A single turn carries every row of the set below to another of its rows. Some are shown first; where does it send the rows asked next?
purun: [-15  -3  13   6   9  14   3  -4  10  15  11  10  -4  13  -8  -9  -3  19
  -2   9   2  -4  10]
ril: [  6  -6 -12  -2   4   0 -24  12   4  -5 -10   9 -23   3   6   8  20 -20
 -12   1   4  -1  -1]
nes: [  0   4  -7 -23  -1 -11   3  15  -6  -6  -9 -21  -5  14   1  -5   0  -5
 -12 -23  -4  -4   9]
Pefu: [  6  -1  14   7  -8   7 -13  10  -4   8   6  10  18 -22   5  -4  17  -2
  11  -2  -2 -14 -12]
koto: [ -8   5 -20  -4   7   5  29  -6 -13  -1   1   0   4  -7   9   1 -10  -1
   9   0  15   3  -6]
maz: [ -5   1  17 -14  -1 -12  -9  16   1   1  -6 -13  -6  17 -11  -1   7   3
 -13 -21  -8   4   8]
rap: [-15  18   4 -11  17  20   4  11   0  -7 -21  11   3   7   1   2   6   8
   3   1  -5  10  10]
nef: [  5  -7   8 -12  -7 -16   3   7   0   8   8 -17  -9  22  -1 -12  -2   2
 -14 -17   3  -8   9]
Zurad: [  3  -1  -3   1 -12  12  -3   9  -8   0  -5   4  18 -18  12   3  22 -14
  17  -6  -7 -13 -10]
Tinus: [-10  15   9  -5  15  16  13  14  -4   0 -13  15  -2  -1  -3  12   7   3
  13  -2  -3  16 -13]
guku: [  4 -13  -6   6  -2  -5 -31   3   0  -5  13   0 -15   2   0   4  11 -13
 -12   9   8   6   1]
zad: [ -8   7 -19  -8   7  10  21  -8  -7  -3  -1  -2   5   7  14 -12 -11   6
   0   7  13  -5  15]
votap: [  7  -6  -2   8 -11   2   2   1  -4  13   0   9  15 -19  14  -6  15  -9
   8  -7   7 -25  -9]
garol: [ 18  -3 -10  -1   1 -12 -18   7  -4  -8  -1   6 -14   0  15  -1   7 -15
 -14   6  22   1   2]
mab: [-11  -6   8   8   9  11  13  -2   4  20  20  10  -8   1 -10  -2  -6  12
   6   4   5  -4 -13]

guku turns into ril
rap turns into zad
Where do these go?
koto turns into mab
nes turns into nef
votap turns into Pefu

A single turn carries every row of the set below to another of its rows. Some are shown first; where does it send the rows asked next?
Dizis: [-22  -6   8 -10   3  11 -21  41  13   9 -17 -23  18  15 -15  11  15   2
  26   1   9 -11  17  -5  -8  -7  -6]
Lumef: [  6  -7  -9   5   9   4   7  29 -10   6 -32   4  11  41  -1 -18  13  -3
  19 -10  12   6  -4  10  -3  -7 -19]
Ruz: [ -8 -16   9 -11  -9  -3  -6  33  -1  18 -11  -8  28   9   2 -17   4  -2
  22 -15 -13 -15  19  25   2  -5  -5]
bik: [-19  -9  -7 -11   3 -15   0  26   0  -4 -14 -16   5  17  -9   9  15   6
  12  -8  23 -19 -16   9  12 -11 -13]
dap: [ 11  -5   1  -9  -1   0  -2  21 -19  -2 -24   0  25   4  12   0  16  -6
   5 -12   4  -9 -29   2  -5   4   3]
Kese: [  4  -7   2   2  -4 -10   1  39  -7  10 -29 -56   2  24   1   4   8  -9
   9  -1  13  -7   1   4 -14  -4 -14]
Muvo: [ 25  13   0 -23  -6   3  17  42   1  19 -28 -13   6  26   3  -7  -5 -12
  17  -7  14 -11 -11  17  -7  -2  -3]
nid: [  7  -4   5  -3  -5  -6  -3  38  22   5 -28  -6  18  -8  16 -22  -1  -7
   3 -14  -3  -7  21  12   5   3  -7]
sok: [ -2   8  20   8   7  -8  -4  23  -8   2 -28 -25  37  34   6   7  20 -17
   2   0   1   3  -5   4 -22  -5 -19]
Fim: [  1   4   8  -2   1 -14  -1  34  31  18 -23   3  13  44  -4   1  10 -11
   6 -12  13  -5 -15  17   6   1  -4]
gapu: [ -3  -7  -3  -4   8   0   1  49  20   6 -14  -5  38   4   1  -8   4 -16
  15   5   0 -16  18  21  12 -13 -16]
Butu: [  2  -8   4  -8 -15  11 -16  31  -1   6 -39 -12  25   6   8   4  27   2
  17  -1   4 -10  18   0 -14  16  10]
fop: [ 11   1  13   4   6 -19  13  35   8   9 -13 -19  31   8  11   9  -9  -2
   6  -8  36  -7 -14   4  -8  -8  -8]
muk: [  8   3   2  -1   0   0  -1  32  26  19 -24 -17  34  -1  -2  14   7  -5
   8   7  14  -5  21  -8 -26   2  -9]
Pogul: [ -3  17  -5  -9  -6  -6 -10  23  14  10 -29 -38  17  21   6   7  30 -21
   7   0   0 -13 -17   3   3  12 -11]

Lumef turns into Muvo
muk turns into Dizis
nid turns into gapu
Where do these go?
dap turns into fop
Pogul turns into sok

